Here is a table of points, one per row:
[ 32 -44 -14   2   4 -26  13 -24  20  -4  30 -11 -14 -11  23  60 -36 -47
 -18  22  12  16  20   8  45  -3  27   9 -23  -4 -41  40  34   5 -51 -47
  -3  -2  -9 -11  10  -2 -22  14   6 -37 -24 -38]
[ 30 -20 -17 -27   2 -16   6 -27 -10  38 -19 -28  12   0  -3  -3 -11   7
  -4 -32 -18  26 -22  48   9   7  12  -9  -9 -13  20 -51 -15  32 -29 -20
   1 -29   7 -11  34  -3  42  42 -31  40 -19  -5]
[-10 -66   2  -5  16   6  67  44   3 -36  -3  17  -8  23 -10  21  72  25
  23  -6 -50   4 -10   6 -58  34   5   1 -18  -6   5  -5   8 -14 -14 -32
 -15   6  14   0 -13 -36 -15  27 -24  -1 -20  11]
[ 38  52 -51  29  20 -32  33 -38  42   8 -43 -34  -6 -10 -46  17   0  56
 -10   5  24 -15  -1  -6   8  28  -6 -19 -15 -10   2 -26  30 -14   2  78
 -25 -19  14  -9  -3 -11 -33  21  13 -10  24   4]
[ 23  -4  18  22 -10  45  16   2  -8   2 -13  17 -50   2 -12  15 -18 -29
 -38 -35  24  -3 -17   4 -40   5 -13  28  -5 -23 -33 -21  -7 -17  32 -22
 -43  31  -4   8 -21  14  17   5   1  -1 -11   8]
[-31 -23  -3  54   3 -22  -8 -23  16 -33   5 -24  11   7  27 -52  19 -13
  -7  24 -15  44  61 -18  41 -39  -4   7  12  15   5  -7 -12  -1  -5 -32
 -24  -2   8  11 -63  10   0   8 -17  -6 -58  23]
[ -5 -11   5  -9  -6   7  -5  14  61  24 -59 -51  -1 -15   7  21 -33   4
 -20   7 -44  13  17  -9 -30  32  86  33  46  58   5   7 -52  43  -2  -1
  45   4   0  -7  17  22 -28  35  37 -16  49   1]
[ -6  27  -6  36   2  26  -7  31  -7 -12  75   2  44   0 -43  11   1  20
  14  27 -11  18 -21  13  82 -42  32  -7 -34  -3 -13   4 -40  -2 -22  24
   9  30 -66   4  36  -8   4  28  26  -4 -11  53]
[-19  -3 -10  -6  16  31  16  28   8  -9   8  -8  20 -22 -31 -25 -39  13
 -28 -52  26 -12  10 -21  29  36   9  -6  -2  -4 -24  44   9 -40  74 -59
  38  -6  32  32   5 -30   8  -1  -3  21   8  -1]
[ 14   0 -30   0 -18  45  25 -12 -24 -20 -13 -10 -43  17   1 -11 -16  50
  23 -13  30  14  -2   7 -51 -19 -11  27 -11 -15 -16  21   4  -6  21 -15
  25 -12  -8   1 -25  13  16 -17  23   0  -1   1]
[  7   7  -6 -19  20 -11 -30   4  16   7 -14  -5  40 -23  14  16   4 -17
  39 -21  11  -4   8 -13  19  -7  -9 -13 -54  14  67  18   2 -12  12  38
  -2  38  -6  22   2  15 -23  17 -18 -44 -15 -11]
[-38  -3  -7  41   3 -13 -15  25  21  34  27  57  -7   3  23 -35 -17   8
  -8   8   0  18   5 -14 -15 -12  -8  19  -3  -5  21   9   6  -6 -27  12
  -1 -18  18  -8 -39 -24 -11  11 -13 -10   4 -46]
[-54   9  17  21  -4  -8 -29 -13 -15 -51  11  26   6  18  50 -29 -10  16
   6  -1  11   4   9 -20 -11  34  13  15  -5   3 -13   7  10  20   4   7
  -9  16  -6 -20  35   5  -7   0  -5  27 -30 -36]
[-61  -9  -6  29 -10 -17  -9  29 -39  21  12 -28 -11   6  34  18   1  23
 -13   7  18  -4   3  21  29   0 -23  -6  21  10   2  18  -8  -1  -4   7
 -24  13  20 -18 -27   5   5 -29 -11 -24 -19 -57]
[ 32 -26 -11 -30  16   6 -19 -38 -17  26  -4 -53  18   2   3   1  20 -12
  10 -32 -19 -43 -17 -14   8  13  25  13  12 -21 -33 -19 -13  17 -30   8
 -13  -9 -11  -6 -42 -18  28  19  38  26  23  -9]
[-27 -16  16 -28  -3  -8  -1 -19   3 -29   5  44 -17   1 -13 -36   0  -6
  -3  36  45 -19 -23 -22   4  -7  27   2 -23   8  30  28  13 -23  26   9
  16  23  -2 -29 -31  -7  14  11 -25 -45 -28   9]
[ -6  24   8  25  13  30  17  14 -14 -33  -3   2  -8 -17  25  19   7   7
  26 -20 -34   0 -48 -40  -3 -14  -2   9  54  -1  -3 -33  40 -16   0   7
  34 -37  21   2  13  15  55  25  -9 -25 -23  -1]
[-47  17 -28  -5  12 -40  17   4  11  25 -11   2  51   2  -2 -15 -13 -44
  57  -3 -11  -3  14  13 -28   1  10 -25   2  22 -37 -13   0  -9 -47   2
 -34  -3   0 -11  16  -6   5 -22 -12 -25  -3  21]
[  3  65  74  -6 -35  20  14  21  14  22  13  -6 -15  -3  28  46  -4   0
  12  36  28   7  -4  -4  -6   6  -2 -38  10   4   0  52   1 -19   6 -24
 -44 -19 -68 -26 -49  -9 -40  73 -47  18  27  12]
[ 48  -7 -13  40  -3 -33  17  64 -33 -21 -11  -6 -59 -49  49 -65  58 -21
  17  -7 -10  -3   2  26 -43 -11  -6   0  29  -3   7  13   2 -18  47   6
  27  25 -43  -1  18   8  -9  -8  -2  -4  35  34]
[  2  60  47 -12 -14 -13  20  -8  -1 -22   1 -13   8 -18  -4 -26  -7 -11
  18  44  30  63  -5   7  -2  56 -53  60  -5 -41  27  -7 -60   3  -7  -1
  26  19  25  -1 -21  -6 -28 -43  17 -14 -23  12]
[ 13  66  18  11  33 -20  11   7  13  59  -6  31  26  49 -28  -8  34  -1
  -9  23   2  -1  -4   6  -3  -7  23   2 -30  18  -4  51   5  14  -2   8
   7  16   5  42  -4  34  50 -16  14  13 -17  -5]
[-33 -11   5  17 -18  30  16 -12  -3  25  20 -11  55  -8   0  -7   8 -45
  13   6 -20 -12  -4  23 -16 -14  16  11   0  29  58   1   9  20  20  -7
 -50 -22  19   1  24 -16 -13  -8  11 -16  -6   5]
[ -9 -42  18  16 -25 -33 -35   7 -37  -4  -4   2 -14  19 -14  19 -60 -54
   4 -27 -38  -7   2   4  -3  -1  -8 -61  -9 -18   3 -15  11  13  11  36
  15 -26  26 -24 -13  17  15   8  72  26   1  49]
[  2 -17  -8 -15 -53   2 -14   5  -2  14  40   9  -6 -18 -37  16  39 -10
 -50 -31  21 -22   5 -35 -74  26 -31 -27  39  12   5 -37   0 -21 -20  12
  69   3 -14  10   2 -14 -30 -16 -20  30 -87  33]
[-23  21  11 -42  16  -3 -14  -3 -16  22   9   6  33  21   0  24   3 -20
 -21 -11 -21   2  32  52  -4  17 -24   6 -19   6   5  25   3  -2  24  31
  16 -32 -10 -12 -13  27 -11  -5 -29 -27  19   4]
[-13  10   7  10  15   3  -6  13  35 -20   1 -10  51  56  17  18 -16 -25
  -9  30  59 -21  -2  26  -2 -41   0   4 -32  -2  -4 -29  16 -12  -9   0
  18  15  15   5  -1  48 -32 -12 -13  18  43  21]
[ 24   7 -10 -41  16 -42 -33  27  -9 -34   3  -1  46  23  -7  18  -5 -28
 -17   3  10   4  -9 -10 -20 -38   8  -6  17  -4  12  10 -11  57 -10   0
 -38 -31  16  -9   3   0 -18 -16   8   0   9 -29]
[-28 -17   0 -39  19  -4  20  -9  52  -1 -39 -21 -28 -16 -38  24 -13   4
  12  22 -33 -33 -16  32 -12  -9 -20  23   5  13   4 -14 -15   1  31  33
  -5  -6 -45  15  13   9  24 -41 -10  56  -1 -16]
[ 15 -20 -27 -16 -13  -3  -6 -34  -9  29 -23 -14  -5  16 -17   1  12   9
   4 -15  16 -40 -60  -5  17 -15 -31   5  -1  62 -36  -2 -21  36  -7 -26
   0  11  21   6  31 -40 -12  24   4  16  54  12]
[-38   0  -2  29   1  17  16  14 -22 -38 -33  42  10   6  17 -20   4 -12
 -28  20  16  28  -9 -23  40  14 -17 -15   2   5  19 -22  21  11 -36  -9
   0   8 -30  -9 -22 -18   2 -24  15 -23  26 -35]
[ 46  -5  -6  20 -16  46 -40  -5 -18   7 -35   1  34  -3 -15 -30  -6  44
 -24  32   2  -7   1   1 -53  -1 -16  -7  -5 -27 -34   3   9 -19  21 -24
  21  -2  -9   3  -8   1  -5 -11  -6   4  -1   0]
[ 46 -11  38 -10 -17  60  26   0  19  -6  -2  24 -33  -8  -7 -19  21  26
  21  -9  41  -6  44   8 -20   4  -6 -17  -1 -14 -39  -9  -8  22  14  -4
  16 -17  14 -10  12  30  16  -5  -3 -16  -8  -9]
[ 40  -8  18 -42   1   4   8 -26  13  19  12 -45 -18  37 -50 -19  10  -9
   8 -37 -11  34   0  24 -31 -18  12 -11   1  -4  -4 -26   5 -21  16   9
   3  15 -21  18  29 -11  -3  -8  -9 -22  35 -28]
[-31 -12 -17 -50 -18 -43 -60  -8   8  15  13   7 -32  19   9   5   4  -2
  32  11 -25  -8   1  -3  73  33  19   7   2 -18  43 -16  12 -10 -41 -19
 -31  -7 -13  56  24  18   0  -7   2 -18  12  23]
[ 10 -16  11  25  -5 -16 -12 -10   3 -51   7   0 -37 -41 -12  19   1  -2
  -2   5   5   2  10 -39 -27  -8  -6   8 -15  29  -6  13 -13 -28 -30  -3
  -3  -5  33  11   8   8  66  -1   7   8  24  -6]
[ -3  11   4 -37  18 -10   9 -19 -30  23 -15  13  23  16 -33  19 -12  -7
  -2  13  10   2  37 -22  26 -43  -3  10  15  -8  25  22   0   1   9  16
 -12  11  10 -16  -1  35 -44   1 -21  19  22   2]
[ 26  27 -15 -22 -12  34  12  26 -19 -31  10  -3 -48 -28  14 -36 -17  16
   2  11 -29  -6  13  -9  -5  20  10  -9  -3  37  10 -31  10  -3 -28  -6
 -13   6  38   0   2 -36 -15  -8  19  29  -1 -16]
[ 45 -12   1 -40   3 -15  16 -24  -3  42   1  25  -7  21  42  30  -1  20
   3  23 -15 -31 -16 -19 -14 -29   9   3 -13  -6  -8 -33 -32 -10  54  -8
  16  -2   6  -7  22 -10   2  -8  24  11  10  30]
[-67   6 -10  20   1  15 -15 -11   0  14  51 -17 -13 -36  36   8  33 -22
  -3  82  -6  25   3 -27  -4  -4   0 -21   5 -43 -16   7  11  69  -2   9
  -8  38  47   9  11 -15   6   0 -27  -3   5 -32]
These points spread out most along one direction. Take the direction at right angles to it along which they spread out most. Then take the direction at right angles to both along which they spread out most. Go by this last direction. How many in every 100 of the points above lie lower along it than each point below? Answers are rounded to whole numbers. More than half of the points above lie lower than the first one.
[-13  10   7  10  15   3  -6  13  35 -20   1 -10  51  56  17  18 -16 -25
  -9  30  59 -21  -2  26  -2 -41   0   4 -32  -2  -4 -29  16 -12  -9   0
  18  15  15   5  -1  48 -32 -12 -13  18  43  21] 5
[ 45 -12   1 -40   3 -15  16 -24  -3  42   1  25  -7  21  42  30  -1  20
   3  23 -15 -31 -16 -19 -14 -29   9   3 -13  -6  -8 -33 -32 -10  54  -8
  16  -2   6  -7  22 -10   2  -8  24  11  10  30] 40
[ 23  -4  18  22 -10  45  16   2  -8   2 -13  17 -50   2 -12  15 -18 -29
 -38 -35  24  -3 -17   4 -40   5 -13  28  -5 -23 -33 -21  -7 -17  32 -22
 -43  31  -4   8 -21  14  17   5   1  -1 -11   8] 38
[ 46 -11  38 -10 -17  60  26   0  19  -6  -2  24 -33  -8  -7 -19  21  26
  21  -9  41  -6  44   8 -20   4  -6 -17  -1 -14 -39  -9  -8  22  14  -4
  16 -17  14 -10  12  30  16  -5  -3 -16  -8  -9] 28
[ 15 -20 -27 -16 -13  -3  -6 -34  -9  29 -23 -14  -5  16 -17   1  12   9
   4 -15  16 -40 -60  -5  17 -15 -31   5  -1  62 -36  -2 -21  36  -7 -26
   0  11  21   6  31 -40 -12  24   4  16  54  12] 60
[-54   9  17  21  -4  -8 -29 -13 -15 -51  11  26   6  18  50 -29 -10  16
   6  -1  11   4   9 -20 -11  34  13  15  -5   3 -13   7  10  20   4   7
  -9  16  -6 -20  35   5  -7   0  -5  27 -30 -36] 68
[ -5 -11   5  -9  -6   7  -5  14  61  24 -59 -51  -1 -15   7  21 -33   4
 -20   7 -44  13  17  -9 -30  32  86  33  46  58   5   7 -52  43  -2  -1
  45   4   0  -7  17  22 -28  35  37 -16  49   1] 70
[ 32 -44 -14   2   4 -26  13 -24  20  -4  30 -11 -14 -11  23  60 -36 -47
 -18  22  12  16  20   8  45  -3  27   9 -23  -4 -41  40  34   5 -51 -47
  -3  -2  -9 -11  10  -2 -22  14   6 -37 -24 -38] 73
[-47  17 -28  -5  12 -40  17   4  11  25 -11   2  51   2  -2 -15 -13 -44
  57  -3 -11  -3  14  13 -28   1  10 -25   2  22 -37 -13   0  -9 -47   2
 -34  -3   0 -11  16  -6   5 -22 -12 -25  -3  21] 65
[-33 -11   5  17 -18  30  16 -12  -3  25  20 -11  55  -8   0  -7   8 -45
  13   6 -20 -12  -4  23 -16 -14  16  11   0  29  58   1   9  20  20  -7
 -50 -22  19   1  24 -16 -13  -8  11 -16  -6   5] 55
[ -6  27  -6  36   2  26  -7  31  -7 -12  75   2  44   0 -43  11   1  20
  14  27 -11  18 -21  13  82 -42  32  -7 -34  -3 -13   4 -40  -2 -22  24
   9  30 -66   4  36  -8   4  28  26  -4 -11  53] 23
[ 26  27 -15 -22 -12  34  12  26 -19 -31  10  -3 -48 -28  14 -36 -17  16
   2  11 -29  -6  13  -9  -5  20  10  -9  -3  37  10 -31  10  -3 -28  -6
 -13   6  38   0   2 -36 -15  -8  19  29  -1 -16] 85
[  2 -17  -8 -15 -53   2 -14   5  -2  14  40   9  -6 -18 -37  16  39 -10
 -50 -31  21 -22   5 -35 -74  26 -31 -27  39  12   5 -37   0 -21 -20  12
  69   3 -14  10   2 -14 -30 -16 -20  30 -87  33] 57
